50 stands for zero in the data rows.
Here are some points:
tensor([34, 51, 44, 50, 48, 52, 44, 57])
tensor([38, 40, 52, 77, 48, 58, 44, 40])
tensor([52, 64, 42, 34, 51, 65, 43, 55])
tensor([98, 50, 52, 62, 63, 50, 38, 54])
tensor([60, 42, 52, 47, 62, 23, 37, 68])
tensor([36, 44, 25, 60, 42, 40, 45, 48])
tensor([77, 41, 44, 50, 49, 35, 62, 25])
tensor([46, 44, 31, 56, 40, 48, 53, 32])
tensor([ 6,  0, 53, 24, 65, 57, 24, 50])
tensor([46, 57, 51, 46, 50, 19, 31, 50])
tensor([33, 27, 31, 49, 36, 60, 60, 28])
tensor([41, 61, 52, 43, 32, 24, 50, 43])
tensor([41, 41, 60, 60, 65, 55, 49, 42])
tensor([65, 64, 41, 43, 41, 42, 35, 63])
tensor([48, 65, 52, 47, 61, 58, 61, 64])
tensor([43, 51, 51, 42, 25, 27, 52, 43])
tensor([43, 67, 56, 50, 55, 51, 43, 51])
tensor([72, 61, 63, 66, 39, 55, 35, 35])
tensor([54, 67, 49, 34, 54, 63, 42, 54])
tensor([73, 35, 50, 54, 48, 35, 53, 49])
tensor([35, 54, 54, 44, 56, 48, 44, 59])
tensor([49, 63, 59, 41, 62, 45, 52, 58])
tensor([40, 46, 27, 44, 39, 57, 69, 38])
tensor([43, 64, 44, 50, 55, 62, 53, 53])
tensor([43, 50, 34, 49, 49, 56, 61, 43])
tensor([46, 51, 28, 41, 46, 62, 62, 46])
tensor([46, 47, 54, 40, 37, 40, 51, 52])
tensor([26, 44, 69, 92, 30, 62, 43, 56])
tensor([65, 51, 55, 44, 54, 45, 53, 53])
tensor([40, 61, 40, 63, 47, 45, 44, 53])
tensor([24, 47, 57, 55, 61, 41, 47, 55])
tensor([27,  9, 99,  0,  0, 66, 47, 58])
tensor([43, 48, 29, 43, 41, 61, 64, 45])
tensor([55, 66, 46, 43, 58, 65, 33, 47])
tensor([80, 30, 61, 66, 53, 35, 66, 55])
tensor([42, 58, 78, 47, 80, 43, 52, 27])
tensor([42, 66, 43, 55, 58, 46, 53, 45])
tensor([47, 67, 43, 50, 55, 51, 47, 40])
tensor([47, 64, 53, 44, 61, 56, 62, 64])
tensor([35, 59, 52, 58, 66,  7, 49, 51])
tensor([63, 57, 63, 43, 79, 47, 42, 29])
tensor([52, 68, 45, 44, 54, 59, 38, 48])
12 more points follow, each with its number after it:
tensor([40, 48, 83, 42,  0, 46, 51, 48]) 0
tensor([33, 38, 72, 59, 93, 18, 64, 56]) 1
tensor([60, 68, 46, 26, 46, 63, 43, 65]) 2
tensor([41, 64, 57, 54, 67, 26, 75, 60]) 3
tensor([43, 59, 43, 54, 45, 62, 55, 52]) 4
tensor([44, 53, 40, 35, 55, 63, 46, 41]) 5
tensor([39, 38, 44, 48, 53, 59, 50, 42]) 6
tensor([70, 62, 42, 43, 44, 61, 45, 67]) 7
tensor([31, 29, 25, 63, 34, 40, 28, 57]) 8
tensor([35, 62, 57, 82, 45, 70, 45, 37]) 9
tensor([39, 32, 22, 64, 29, 45, 53, 42]) 10
tensor([44, 63, 53, 50, 62, 57, 53, 57]) 11
Which two of these numbered points are nearest to each point below, ignoring the direction in which the first points spread most? Their numbers follow each, nearest first.
tensor([45, 32, 19, 61, 23, 44, 67, 30]) > 10 6
tensor([22, 10, 34, 55, 47, 44, 21, 61]) > 8 6
tensor([57, 70, 47, 17, 45, 63, 46, 66]) > 2 7
tensor([27, 23, 31, 64, 37, 44, 21, 60]) > 8 10
tensor([43, 43, 65, 54, 80, 33, 59, 61]) > 1 3
tensor([40, 65, 57, 51, 65, 29, 79, 61]) > 3 11
tensor([37, 44, 60, 56, 80, 32, 62, 54]) > 1 3
tensor([49, 56, 46, 33, 56, 63, 56, 45]) > 5 11
tensor([65, 59, 38, 43, 43, 62, 49, 62]) > 7 2
tensor([41, 67, 51, 44, 60, 40, 75, 62]) > 3 11
tensor([38, 40, 14, 56, 28, 32, 54, 42]) > 10 8
tensor([41, 65, 37, 40, 50,  0, 44, 47]) > 3 8
tensor([50, 12, 31, 60, 31, 48, 70, 36]) > 10 6
tensor([32, 30, 29, 70, 35, 51, 26, 58]) > 8 10
tensor([51, 65, 56, 23, 70, 64, 43,  2]) > 5 6
tensor([51, 49, 70,  1, 60, 62, 24, 17]) > 5 2
tensor([47, 26, 73, 24,  0, 42, 57, 45]) > 0 7
tensor([56, 66, 44, 22, 48, 65, 47, 61]) > 2 7
tensor([40, 53, 46, 62, 39, 64, 61, 50]) > 4 6
tensor([38, 36, 24, 56, 27, 59, 65, 29]) > 10 6
tensor([39, 62, 49, 40, 38, 36, 79, 51]) > 3 4
tensor([47, 49, 72, 22,  0, 42, 58, 51]) > 0 7
tensor([42, 60, 58, 44, 65, 52, 56, 59]) > 11 4
tensor([42, 63, 63, 50, 73, 38, 68, 51]) > 3 11
tensor([39, 57, 58, 45, 66, 54, 48, 57]) > 11 6
tensor([41,  0, 55, 47, 53, 59, 59, 45]) > 6 5
tensor([37, 71, 33, 41, 52,  8, 47, 40]) > 3 5
tensor([74, 64, 42, 42, 44, 59, 47, 67]) > 7 2
tensor([59, 71, 45, 28, 49, 67, 31, 59]) > 2 7
tensor([40, 58, 58, 60, 76, 23, 55, 57]) > 3 1
tensor([33, 59, 51, 85, 44, 60, 38, 34]) > 9 4
tensor([34, 61, 63, 84, 49, 76, 46, 32]) > 9 4
tensor([40, 66, 38, 63, 54, 58, 55, 52]) > 4 11
tensor([40, 48, 20, 65, 39, 41, 33, 61]) > 8 10
tensor([76, 63, 40, 42, 39, 61, 43, 66]) > 7 2
tensor([78, 64, 39, 43, 40, 60, 39, 68]) > 7 2
tensor([44, 35, 95,  2,  0, 56, 56, 54]) > 0 2
tensor([42, 54, 27, 52, 47,  9, 37, 68]) > 8 10
tensor([67, 51, 47, 41, 50, 64, 44, 71]) > 7 2
tensor([46,  0, 59, 46, 56, 55, 62, 45]) > 6 11
Now 12 new points, numbered from 0 again:
tensor([42, 60, 40, 58, 50, 57, 55, 51]) 0
tensor([99, 49, 40, 46, 29, 41, 50, 24]) 1
tensor([40, 65, 42, 35, 37, 18, 63, 50]) 2
tensor([42,  0, 61, 60, 51, 60, 58, 45]) 3
tensor([99, 25, 56, 55, 46, 41, 54, 54]) 4
tensor([43, 59, 42, 42, 50, 59, 50, 53]) 5
tensor([48,  0, 54, 57, 56, 55, 60, 55]) 6
tensor([34, 59, 69, 85, 35, 64, 48, 51]) 7
tensor([84, 50, 48, 61, 36, 46, 43, 45]) 8
tensor([48, 64, 53, 54, 67, 59, 54, 58]) 9
tensor([54, 14, 54, 61, 60, 52, 58, 55]) 10
tensor([38, 59, 62, 47, 68, 49, 61, 47]) 11
Which two of these numbered points are nearest to each point below, ignoring the direction in which the first points spread most? Their numbers follow each, nearest first.
tensor([93, 57, 49, 61, 53, 54, 31, 46]) > 8 4
tensor([88, 21, 54, 54, 45, 36, 55, 50]) > 4 8
tensor([57, 67, 45, 34, 46, 56, 40, 59]) > 5 9
tensor([92, 18, 62, 56, 57, 43, 50, 60]) > 4 10
tensor([50, 19, 53, 55, 59, 52, 58, 54]) > 10 6
tensor([89, 31, 54, 51, 49, 44, 56, 64]) > 4 8
tensor([99, 41, 46, 50, 35, 44, 52, 34]) > 1 8
tensor([72, 59, 61, 66, 40, 54, 39, 34]) > 8 7
tensor([49,  0, 56, 61, 59, 51, 59, 53]) > 6 10
tensor([48,  0, 54, 61, 60, 52, 58, 52]) > 6 10
tensor([47,  5, 36, 56, 35, 51, 67, 37]) > 3 6
tensor([84, 56, 43, 38, 37, 48, 52, 36]) > 1 8
tensor([83, 62, 55, 66, 45, 57, 33, 28]) > 8 1
tensor([33, 57, 84, 97, 26, 60, 55, 55]) > 7 0
tensor([45, 64, 54, 46, 64, 60, 63, 65]) > 9 11
tensor([99, 42, 46, 49, 33, 45, 48, 39]) > 1 8
tensor([61, 32, 54, 59, 58, 52, 55, 54]) > 10 6
tensor([96, 29, 55, 65, 57, 29, 62, 53]) > 4 10
tensor([31, 60, 71, 86, 30, 54, 55, 53]) > 7 0
tensor([37, 62, 49, 44, 21, 18, 48, 38]) > 2 0
tensor([39, 59, 43, 62, 44, 46, 51, 50]) > 0 5
tensor([41, 62, 70, 44, 76, 43, 59, 33]) > 11 9
tensor([44, 61, 70, 49, 75, 37, 59, 37]) > 11 9
tensor([99, 44, 45, 51, 37, 45, 47, 38]) > 1 8
tensor([96, 47, 40, 66, 45, 51, 42, 37]) > 8 1
tensor([42, 56, 38, 61, 55, 49, 59, 52]) > 0 5
tensor([40, 40,  7, 65, 53, 65, 44, 51]) > 0 5
tensor([55, 40, 61, 38, 64, 67, 57, 78]) > 9 5
tensor([39, 62, 61, 48, 66, 48, 65, 41]) > 11 9
tensor([36, 66, 33, 39, 49,  0, 38, 44]) > 2 5
tensor([45, 63, 71, 44, 78, 41, 56, 31]) > 11 9
tensor([43, 61, 68, 50, 80, 33, 56, 39]) > 11 9
tensor([44, 60, 61, 48, 58, 50, 69, 36]) > 11 9
tensor([37, 64, 47, 39, 34,  0, 26, 50]) > 2 5
tensor([53, 62, 36, 41, 42,  8, 47, 35]) > 2 5
tensor([42, 47, 51, 36, 63, 65, 61, 55]) > 9 5
tensor([50,  0, 53, 63, 60, 51, 57, 54]) > 6 10
tensor([99, 40, 51, 68, 58, 38, 53, 46]) > 4 8
tensor([61, 53, 65, 56, 71, 36, 59, 40]) > 11 9
tensor([99, 50, 49, 69, 55, 52, 30, 43]) > 8 4
